Some points, one per row:
[ 45  21  21  54  27  22  25  28  21 -18 -27  48  -2 -22  33  13 -42  40
  65  -3  22  -3 -33 -29]
[ 45 -48  18 -34 -38 -52  25 -36  21  57 -27  48 -65 -22  33 -45  25  40
  65  24  22 -34 -33  35]
[-23 -55  -2 -33 -38   8 -41 -36 -48  57 -27 -21  96 -22  33  11 -42 -25
 -16 -74  22  38  31 -29]
[-23  35 -16   3  27  -4  25  28  21 -18  38  48 -22 -22 -31  -7  25 -25
 -16  28 -47 -22  31  35]
[-23  41  17 -24  27  21 -41  28 -48 -18  38  48  -6 -22  33  50  25 -25
 -16  -6  22  28  31 -29]
[-23  11  15   9  27 -37  25  28  21 -18 -27 -21  26  46  33  -5  25 -25
 -16   2 -47  16  31  35]
[-23  13  16  13  27  -4  25 -36  21  57 -27 -21  21 -22 -31  26  25 -25
 -16  11  22  37  31  35]
[-23  28  -5  14  27   9  25  28  21 -18 -27 -21  -2 -22  33  -6 -42  40
  65 -48 -47  11  31 -29]
[-23  65  -9 -16  27 -10  25 -36  21 -18  38 -21   6 -22  33 -39  25  40
 -16  -3  22 -16  31 -29]
[ 45 -17  14  19 -38  39 -41 -36 -48 -18 -27 -21   2 -22 -31  37  25 -25
 -16 -35 -47  64  31 -29]
[-23  24 -22   8  27   0  25  28  21 -18 -27 -21   0 -22  33   0 -42  40
 -16  47  22 -57  31  35]
[-23   6  10 -23  27 -13  25  28  21  57 -27 -21 -10 -22  33  -9  25  40
  65  -3 -47  33 -33  35]
[-23  11   7  33  27  16 -41 -36  21 -18  38 -21   4 -22 -31  23  25 -25
 -16  23  22  14  31  35]
[ 45 -13  20 -11  27  -8 -41 -36 -48 -18  38 -21 -14 -22 -31   5  25 -25
 -16  38  22   7  31 -29]
[-23  13   5  40  27 -15  25  28  21 -18  38 -21 -30  46  33 -10  25  40
 -16   6  22  10  31  35]
[ 45 -25   3 -36 -38  44 -41 -36  21 -18  38 -21  30 -22  33  29  25 -25
 -16  16  22  17 -33 -29]
[-23 -23  -8  24  27  31 -41  28  21 -18 -27  48  23  46 -31   2  25 -25
 -16   0  22 -25 -33 -29]
[ 45 -91  14 -23 -38  30 -41 -36 -48 -18 -27  48  37 -22  33  37 -42 -25
  65 -30 -47 -11  31  35]
[-23  37 -15  -6 -38  -3  25 -36  21 -18  38 -21  -1 -22 -31 -20  25 -25
 -16  29 -47 -29 -33  35]
[-23  14  26  12  27   7 -41  28  21 -18  38 -21  21 -22  33  40 -42  40
 -16  33  22  40 -33  35]
[-23 -12   6 -26 -38   8  25  28  21  57 -27  48  45 -22 -31  10 -42 -25
 -16 -11 -47  -7 -33  35]
[ 45 -47  28  -5 -38 -43 -41 -36 -48  57  38 -21 -59 -22 -31 -18  25  40
 -16  -3  22  11 -33 -29]
[ 45 -39 -29 -17 -38  22 -41 -36 -48 -18  38  48  -7 -22  33  24 -42 -25
 -16  -2  22  31 -33 -29]
[ 45 -17  44  41  27 -19  25 -36  21 -18  38 -21   0 -22  33  45 -42  40
 -16   8  22 -17  31  35]
[ 45  21  -2  33  27  12 -41 -36  21 -18  38 -21 -11 -22 -31   3 -42 -25
 -16  27  22 -20 -33 -29]
[ 45  30  -4  -2  27 -18 -41  28 -48 -18  38  48 -12 -22 -31 -34  25 -25
 -16  45  22 -25 -33 -29]
[ 45  43   4  59  27  16  25  28  21 -18  38 -21 -22  46 -31  26  25  40
 -16  23  22  -7  31 -29]
[-23 -41  10 -14 -38   0 -41  28 -48  57 -27 -21  34 -22  33  17 -42 -25
  65   2 -47  24  31 -29]
[ 45 -48  22 -23 -38 -11  25 -36 -48  57  38 -21  -5 -22  33  13  25 -25
 -16  -4 -47  24 -33 -29]
16 more points follow, each with its number after it:
[ 45  30  13  12 -38  21  25 -36  21 -18  38  48 -68 -22  33  18 -42  40
  65 -12  22   0 -33 -29] 0
[-23 -11 -29 -13  27  -8  25  28  21 -18  38 -21   3  46 -31 -33  25 -25
 -16   0 -47  29 -33 -29] 1
[-23  76 -18  40  27  11  25  28  21 -18  38 -21 -21  46  33  -8 -42  40
 -16 -22  22 -21  31  35] 2
[-23  29  14  24  27  24  25  28  21 -18 -27 -21  15  46  33  13  25  40
 -16 -24  22   3  31 -29] 3
[ 45   5  -7  -9  27  -6 -41 -36  21 -18  38  48   6 -22 -31  -1  25 -25
 -16  65 -47   0  31  35] 4
[-23  10   2 -21  27  -5 -41 -36 -48 -18 -27 -21   3 -22 -31 -13  25 -25
 -16  79  22   4 -33 -29] 5
[-23 -15 -36 -14  27  10 -41  28 -48 -18 -27  48  31  46 -31   0  25 -25
 -16  43  22  17 -33 -29] 6
[-23  42  31 -25 -38  38 -41 -36 -48  57  38  48  25 -22  33  17  25  40
  65  -7 -47  88  31 -29] 7
[-23  13 -23 -17 -38  23 -41  28  21  57 -27 -21   4  46 -31  10  25 -25
 -16  -6 -47 -45  31 -29] 8
[ -23   32  -83  -90   27 -127   25  -36   21  -18  -27  -21 -103   46
  -31 -119   25  -25  -16   25  -47  -39   31   35] 9
[-23   7 -66 -65  27 -86  25 -36 -48 -18  38 -21 -65  46 -31 -75  25 -25
 -16  65 -47 -50  31  35] 10
[-23   0 -12  -9  27 -29  25 -36  21 -18  38 -21  57  46 -31 -17  25 -25
 -16 -11  22 -28  31  35] 11
[ 45 -22  -6 -12 -38 -50  25  28  21 -18 -27 -21   5 -22  33 -50 -42  40
 -16   8  22 -67 -33  35] 12
[ 45  23 -12 -51  27   0  25 -36 -48 -18  38 -21 -15 -22 -31 -17  25 -25
 -16  34 -47  19  31 -29] 13
[-23  -5  18 -26  27 -59  25  28 -48  57 -27 -21 -13  46  33 -11  25  40
 -16  20  22  33  31  35] 14
[ 45  71 -24   8  27  14  25 -36  21 -18  38 -21 -23 -22  33  31 -42  40
 -16 -47 -47  -8 -33 -29] 15
Which three of these numbered points are nearest to each point below, looking only along the 7 directions in which the first points spread most? Their numbers follow each, nearest first.
[ 45 -24  16 -20  27 -20 -41 -36 -48  57  38 -21 -20 -22 -31 -28  25 -25
 -16  -8  22  23  31 -29] > 13 5 7
[ 45   4  -7  12  27 -48  25 -36  21 -18 -27 -21  -7 -22  33 -31 -42 -25
  65  17  22 -78 -33  35] > 12 0 15
[ 45  54  50  59 -38   7  25  28  21 -18  38 -21 -28 -22  33   0 -42  40
  65   6  22  -9 -33  35] > 0 15 12
[-23 -38  36  -6 -38  37 -41 -36  21  57 -27  48  27 -22  33  -3 -42 -25
  65 -69  22  35  31 -29] > 7 8 15
[-23  20  16  36  27   3  25  28  21 -18 -27 -21 -23 -22  33   0 -42  40
  65  -3  22 -29 -33  35] > 12 15 2
[ -23   20 -112 -122  -38 -127   25  -36  -48  -18  -27  -21  -76  -22
  -31 -121   25  -25  -16   47  -47 -103   31   35] > 9 10 1
[-23  17   9   3  27  12 -41 -36  21 -18  38  48 -11 -22 -31  28  25  40
 -16 -10  22 -12 -33 -29] > 5 15 6
[ 45   0   2 -17  27  -3 -41 -36  21 -18  38 -21 -13 -22 -31  26  25 -25
 -16  15  22 -52 -33  35] > 4 5 11
[ 45  12 -29   9  27   3  25 -36  21 -18  38 -21  -4 -22 -31  -6  25 -25
 -16 -22  22 -22 -33  35] > 4 11 5
[-23   0  52  24  27   3  25  28 -48  57 -27  48  25  46  33  70 -42  40
 -16   7  22  36  31 -29] > 3 7 15
[-23 -42  38  14  27  11  25 -36  21 -18  38 -21   1 -22 -31   3  25 -25
 -16  27  22  -4  31  35] > 11 4 13
[-23  24   0 -29 -38   1  25  28  21 -18 -27 -21 -50 -22  33 -30  25  40
  65   2 -47 -21  31  35] > 14 12 15
[-23  -7  10 -18  27  -2  25  28  21 -18 -27 -21  30  46  33   8 -42  40
 -16 -55  22 -15  31  35] > 3 2 15
[-23  -7   7  -1  27  16 -41  28  21 -18 -27  48  21  46 -31   9  25 -25
 -16  -4  22 -19 -33 -29] > 6 1 5
[ 45  30   5 -28 -38  10  25  28  21 -18 -27  48 -48 -22  33 -14 -42  40
  65  -3  22 -14 -33  35] > 12 0 15
[-23  10  36  10  27  -8  25  28  21 -18 -27 -21 111  46  33 -20  25 -25
 -16  -8  22   5  31  35] > 3 11 8
[ 45  -4  -4   4 -38 -10  25 -36  21 -18 -27  48 -40 -22 -31 -12  25  40
  65  38  22 -19 -33  35] > 12 0 4
[ 45  14  25  40 -38  -6 -41  28  21 -18 -27 -21  10 -22  33  28 -42  40
 -16  -5  22  16  31 -29] > 15 3 0
[-23 -14 -29 -26  27 -34  25  28  21 -18 -27 -21 -20  46 -31   5  25 -25
 -16 -21  22 -20  31 -29] > 1 8 11
[-23 -11  49 -29 -38 -73  25 -36  21  57 -27 -21 -48  46 -31 -17  25  40
 -16 -83 -47 -25 -33  35] > 14 9 10
[ 45  36  20  25  27  29 -41  28  21 -18  38 -21 -31 -22  33  -9 -42  40
 -16   9  22 -40  31 -29] > 15 2 0
